In the data rows, the value 128 means zero.
What is the hidden score of each row? Scores go from 0 to 20, and 10 is about the middle.
[ 85 143 127 153 157 206 134 144] 8
[163 165  50 181 163 182  87 131] 2
[121 102 153  77 161 131 130  99] 13
[146 142 110 167 129 181  25  80] 10
[173 195 139 184 194 152  91  54] 9
[142  90 153 109 146 104 135 110] 10
[176 156 170 151 173 165  50  95] 11
[136 126 142  93 127 162 126  99] 17
[ 93 135  89 162 131 110 143 194] 0
[127 118  49 204 136 161  67 136] 0
[150 172 110 187 188 118  97 127] 0
[  0 162  46 113 122 169  70 250] 0
[117 128  87 117 164 154 111 108] 6
[ 78 136 108 144 107  86 116 151] 4
[123 154 163 137  81 124 155 126] 17
[140 106 202 143  81  93 156 134] 16
[ 86 116 129  42 189 109 173 225] 4
[ 99 125 125  74 198  89 148 141] 4
[123  72 134 206 170 174 140  83] 3
[165 163  92 187  68 129 102 134] 10
[163 179 142 134  57 151 138 129] 20
[157 115 156 148  97 117 161 141] 13
[ 90 145 111 153 162 156  33  73] 5
[135 148 138 115  87 115 184 123] 17
[147 104 127 118 117 143 143 118] 13
[181 146 155 104  87  84 115 106] 18
[148 103  98 181 181 240  91  69] 7
[175 155 141 138 148 114 219  84] 14
[159 125 138 149 133 134 115  79] 12
[132 135 132 133 109  92 152  86] 13
[150 112 173 147  96  67  62 108] 10
[132 148 110 112 132 135 126  89] 13
[160 116 169  82 141  68 144 101] 14
[181 176 193 164  33 185 135 141] 20
[ 78 200 100 177 145 217  66  95] 9
[166 132 137  98 106  52 120 113] 12
[184 122 153  99  97 102 125 115] 17
[140 144 175 103  95 119  70 150] 15
[  0 140  80 122  79 221 119 187] 10
[115 124  68 161  71 164 129 117] 11
[153 122 178 141  66  92 163 107] 18
[148 180 147  71 126 102 101  59] 20
[168  73  47 188 115 149 165  88] 4
[111 157  82 162 177 162  69 154] 0
[ 95 119  65 146 139 123 187 153] 2
[148 134 120 102  78  73 166 122] 15
[191 153 139 144 122 111 110 128] 11
[134 157 180 147 123  86 144 120] 12
[ 19 113 116 113 214 182 151 222] 0
[ 36 105  85  16 181  98 243 246] 2
[133 136 167 153 145 157  46  80] 12
[143 126 152 170 122  63 125 114] 6
[128 142 124 119 125 123 159  90] 14
[ 98 134  62 137 124 117 137 155] 2
[111 102 124 142 115 149  65 100] 9
[ 34 112 136 104 145 152 165 225] 4
[160 121 175 136 106 168 147 116] 18
[174 161 124 168 103 103 119  91] 12
[150 131  71 125 112 155 142 143] 9
[ 52 106  74  72 151  71 211 255] 0
[154 123 143 169 105 225 160 150] 16
[162 138 134 149 188 145  76  81] 7
[ 46 163 100 152 100 158  82 205] 4
[105  98  96 112 179 112 143 162] 0
[111  77  69 115 117 159 191 206] 4
[118 104 139 135 144 121 150 142] 7
[158  97 143 102 100 103 169  99] 16
[123  49  95  88 160 153 154 131] 6
[ 96 122 155 140 149 153 194 172] 8
[129 159  49 130 138 164 108 106] 7
[165 106 136 133 132 194 100  98] 15
[144  91 123 146 126 126 104  96] 8
[116 124  99 135  84 121 176 133] 11
[130 126 165  98 140 193 138  99] 19
[117 117 119  73 167 174 132 123] 12
[112 130 151 103  88 102  92  39] 19
[157 158 151 151 119 159  97  90] 15
[201 143  79 196 151  94 131  73] 3
[ 95 180 147 192  44 101  83 138] 11
[140  89 146 125 101  85 132 120] 10
[137  75 122 121 103 114 153 137] 10
[153 110 136 102 166 118 203 172] 8
[144 104 126 104 198 141  87 169] 2
[155 112 135 121 141 143 106  95] 12
[147 111  93 172 124 151  88 104] 6
[126 181 213 145 142 139 200  78] 20
[177 148  97 124 150 181  50  54] 13
[183 140 201  53  90  71  92  90] 20
[132 120 146 182  66 145 112 155] 11
[101  97 112 140 134 136 104  78] 8
[ 42  78 108  99 158 185 171 225] 2
[ 68 136  62  87 162 100 122 164] 0
[142 109  33 175 160 106  78  91] 0
[166 120 127 134  76  91  97 129] 12
[ 76 104 129 126 216 178 197 237] 0
[ 88 105 143  78 147 141 195 146] 12
[126 123  96  72 154 138 145 107] 11
[103  87 155 188  61 129  23 129] 8
[ 57 140  68 123 152 112 156 173] 0
[153  92 165 131 193 168 109  74] 10
[131 109 160 154  60 128 103  97] 16
[129 119 105 182 105 173  50 123] 7
[165 157 135  93  30 115 143  95] 20
[155 128 119 135  71  98 106 125] 12
[143 153 140 149 136 136 149  95] 12
[170 143 136 195 148 140  78  71] 8
[112 168 109  94 122 153  55 119] 13
[124 154 155 129 107 150  93 130] 15
[129 117  67 114 155 233 150 146] 10
[ 87 192  95 144 185 156  62 102] 4
[162 107 149  80 180  96 118 108] 9
[151 180 150 109  94  47 118  55] 18
[ 64 143 104 101 185 162 154 142] 6
[144 109 163 166 115 150 229 143] 13
[ 54 104 155 145  82 116 206 186] 9
[103 101 105  85 183 117 155 147] 4
[114 115  49 159 128  73 163 159] 0
[ 73 183  78 189  30  26  79 138] 3
[175 122 152 186  94 109 120 173] 7
[147 141 168 121 187 123 132 102] 10
[145 163 107 238 122 189  97 103] 6
[138 157 105 113  91  90 102  99] 13
[142 124 115  93 137 109 101  94] 11
[164  99 130 170 174 136 155  67] 7
[183 123 149 102 155  79 166 102] 12
[ 42 111 102 156  78 126 129 219] 2
[159 135 103 140 156 104  96 108] 5
[ 90 134  38 132 127 157 129 148] 3
[ 40  78 107  67 120 147 134 199] 6
[155 166  79 155  83 187 129 125] 14
[111 113 134 104  43 127  69 149] 16
[168  98 173 148 116  89 237 120] 13
[  0  31 134  37 181 137 171 243] 0
[ 82 153 100 126 158 166 129 124] 7
[163 137 103 200 107 124 103 109] 6
[136 154 175 195  89  96  66 144] 8
[129 126 182 122  84 104 123 176] 14
[167 118 186  80  78  88 164 154] 20
[147 164 145 148 178 191  97  95] 11
[112 175  65  79 148 233 132 109] 16
[144 106 165 104 104  79 159 115] 14
[103 170 136 160 154 128 110 111] 7
[163 104 143 127 135 109 116 108] 10
[135 109 145 105 186 117 142 139] 6
[127  93 171  83 124 137 161 150] 15
[193 115 151 175  84 116 217 155] 13
[144 129 124 161 112 184 133 132] 12
[127 116 121 145 111 138  91 115] 9
[ 32 155 129 115 188 174  81 178] 2
[198 131 124  75 107 172  76 121] 19
[112 163 120 149 175 161  82 120] 5
[ 95 133 146 192  68  98  95  74] 11
[187 125 204  79 108  64 100 139] 17
[143 115 127 124 100  70  43 159] 5
[142 118 132 164  82 104 139  98] 12
[112 108 172 164 140 180 147 128] 11
[146  81 159  86 103 115 199  91] 19
[114 174 148 132 153 187 108 142] 12
[185 160 168 168 133 127 178 102] 14
[112 115 121 122 124 148  88  78] 12
[144 122 149 143 104 152 153 131] 14
[ 95 122 146 153  80 123 136 110] 13
[118  91 186 123 137 112  86  76] 12
[149  94 129 114  95  57 153 102] 11
[151 131 122 105 103 150 121 102] 17
[138 150 116 122 182  68 106  75] 4
[ 68 175  93 212  15  97  98 139] 8
[ 94 130 128 117  78 129 148 166] 13
[118 147 150  98 132 178 122 139] 16
[115 153 130 178 108 171  26 113] 9
[136 138 164 119  97 150 100  97] 19
[149  96 173  54 159 159 152  59] 20
[138 110 134  92 150 150 113  94] 13
[155 158 112 192 123 143 123 128] 7
[169 110 158  99 192 132  81 100] 9
[ 80 139 200  99 135 116 160 144] 14
[125  72 126  74 239 110 157 127] 1
[125 109  46 116 167 134 114 126] 1
[227 113 141 103 146 118 206  73] 18
[125 121 121 143  81  86 132 136] 9
[110 143 162 167 115  98 159 145] 8
[175  69 133 141 140 103 126 102] 7
[132 130 136 142 186 149 183 128] 7
[109 159 149 143 136 128 141  64] 14
[172 134 157 127  65  54 125 121] 15
[131  96 166  89  98 113 131  97] 18
[ 99 123 127 132 166 148 130 148] 5
[155 165 156 102 103  99 146 108] 18
[145 142  75 175 152 145  96  38] 7
[149 132 186 121 115 103 164 166] 13
[157 101 130  92 154 143  81 123] 10
[154 133 191 129  66  75 181  89] 20
[117 136 176 229 116 138  84 124] 6
[110 149 176 147  55 224  89 132] 20
[129 200 185 197  45 155  54 167] 16
[124 107  54 136 141 181 154  90] 8
[144 145 166 136 150 130 111  95] 12
[ 69 135 107  77 160 149  98 136] 8
[145 131  60 159 128 140  86 121] 3
[148 142 175 113  67 112 115 127] 19
[158 102 152  69 127 101 132 124] 15
[126 113 208 115 131  63 181 159] 11
[ 84 113 128  57  98 155 191 200] 15
[ 60 138  46 133 135 141  74 133] 1
[ 70  83  83  69 231 182 161 204] 0
[135 132  88 110 184 192  59  95] 7
[142 137 170 128 180 115  82  87] 9
[116 155 162  87 138 112 149 105] 16
[157 153 116 196 128 115  98  67] 7
[161 158 115 221  40  96  74 136] 8
[101 141 136 131  72 129 121 143] 14
[ 98 149  99 218 123 165  75 187] 0
[143 151 178  74  23 179 120 138] 20
[134 130 130  97 125 112 104 142] 10
[115  86 130 116 156 227 186 140] 13
[137  98 153  99 153  71 162  98] 10
[151 155 198 164 136 142 104 126] 13
[162 124 123 138 184 110 185 151] 3
[158 122 133 130 107  89 134 173] 8
[152 117 138 118 140 173 125 118] 13
[165 151 112 125 115 112 226 106] 15
[171 144 118 162  83  71 115 116] 9
[ 80 131 100  47 194 175 155 159] 9
[177 131 221  90 150  68 201  91] 19
[ 38 114  82 132 123 194 165 138] 8
[106 125 104 138 159 140 150 193] 1
[139 175 146 152 124 198  52 128] 14
[133 122 139 143 130  97 142 153] 6
[ 29 150  93  93 221 144  95 193] 0
[128  85 128 144 142 213  85 113] 10
[107 162 168 162 126 142 114 135] 11
[ 92 113 120 119 175 255 131 142] 11
[140 144 118 110 151 116 123 100] 10
[145 128 170 124  86  65 143 179] 11
[110 142 188 158  68 154 158  96] 20
[133 143 143 165 154 245 100  89] 15
[144 131 157 114 128 120 123  98] 14
[113 113  50 112 198 144 131 113] 0
[139 109 141  75  99 129 132 103] 18
[126 136  78  52 159  88 139  80] 10
[101 197  69 211 179 157  44 127] 0
[155  83 136 127 162 118 137 141] 5
[169 138 148 105 131 147 138 111] 16
[177 133 172  79  80 136 118 125] 20
[ 52 181  75 126 153 142 137 158] 3
[147  95 156 101 135 113 116 117] 12
[173 169 167  91 160 129 156 103] 17
[155 108 159 117 126  93 227 138] 13
[ 57 129  59 126 163 113  36 203] 0
[123 144 118 107 138  77 128 105] 9
[ 67 139 136  36 233 128 119 202] 2
[165 141  81 206 150 161 118  61] 6
[100  97 145  84 138 135 123 120] 12
[ 27  75  73  79 231 116 110 238] 0
[154 126 138 175  95 104  91  73] 11
[ 72 138  88 147 131 120 172 159] 3
[112 158 109 139 117 111 123 141] 7
[148 121 136 143  86 190  46 100] 16
[ 78 133 138 136 170 142 145 118] 7
[170 113 143 174  91 135 127  89] 14
[111 115 112 117 165 192 117 175] 6
[142 140 150  80 138 164  94  87] 18
[156 118  95  87 146 102 178 118] 10
[100  86  44  85 112 159 165 168] 7
[129 105  50 160 178 159 148 123] 0
[196 129 151 147 112 176 122 133] 16
[113  92 143  96  63 155 187 188] 17
[199 132 101 146 123  88 149 123] 8
[ 98 108 119 189 175 237  89  79] 7
[ 99 186  85 126 118 128 178 157] 9
[117 127 139  80  81 133 116 150] 17
[154 174  88 193  61 103  69 119] 8
[142 128 216 113  83 140 139 161] 20
[ 75 172  71 136 102 161  91 154] 7
[114 116 141 128 143  77  79 144] 3
[109 122  97 232  86 121  79 150] 0
[155 117 151  83 112 154 119  97] 20
[128 137  93 148  96 121  81 135] 7
[171  88 200 129 116 135 180 129] 17
[ 90  77 121  84 133 165 180 233] 7
[107 158  83  82 146  78  89 168] 3
[173 128 161  82 162 137 128  80] 17
[147 109 152  81 121 105 136 104] 16
[181 168 155 131 113  57 163 140] 12
[ 96 146 182 131 125 167 135 133] 15
[117 165 139  90 173 150 108  96] 13
[ 45  75  99  68 161 140 191 202] 3
[131 105 107 134 150 173 191 106] 11
[183 140  41 163 155 158 117 103] 4
[143 151 140  94 113 133 128 126] 16
[ 88  92 128 174 148 149  99 111] 3
[ 52  91 108  68 182 138 170 214] 1
[125 119 141 175  76 131 123 184] 8
[124 189  96 107 150  97 100  78] 10
[136 132 106  97 149 175  78  95] 12
[153 131 129 153 146 168  89  96] 10
[ 61 172 115 220  73 157 107 182] 5
[173  84 130 123 168 111 145  91] 8
[162 139 199 134 102  87 102 164] 13
[111 164 128 173 116  99  79 192] 2
[ 89 128 135 129 117  78 168 120] 9
[ 99 136  81 169 144 153  81 139] 1
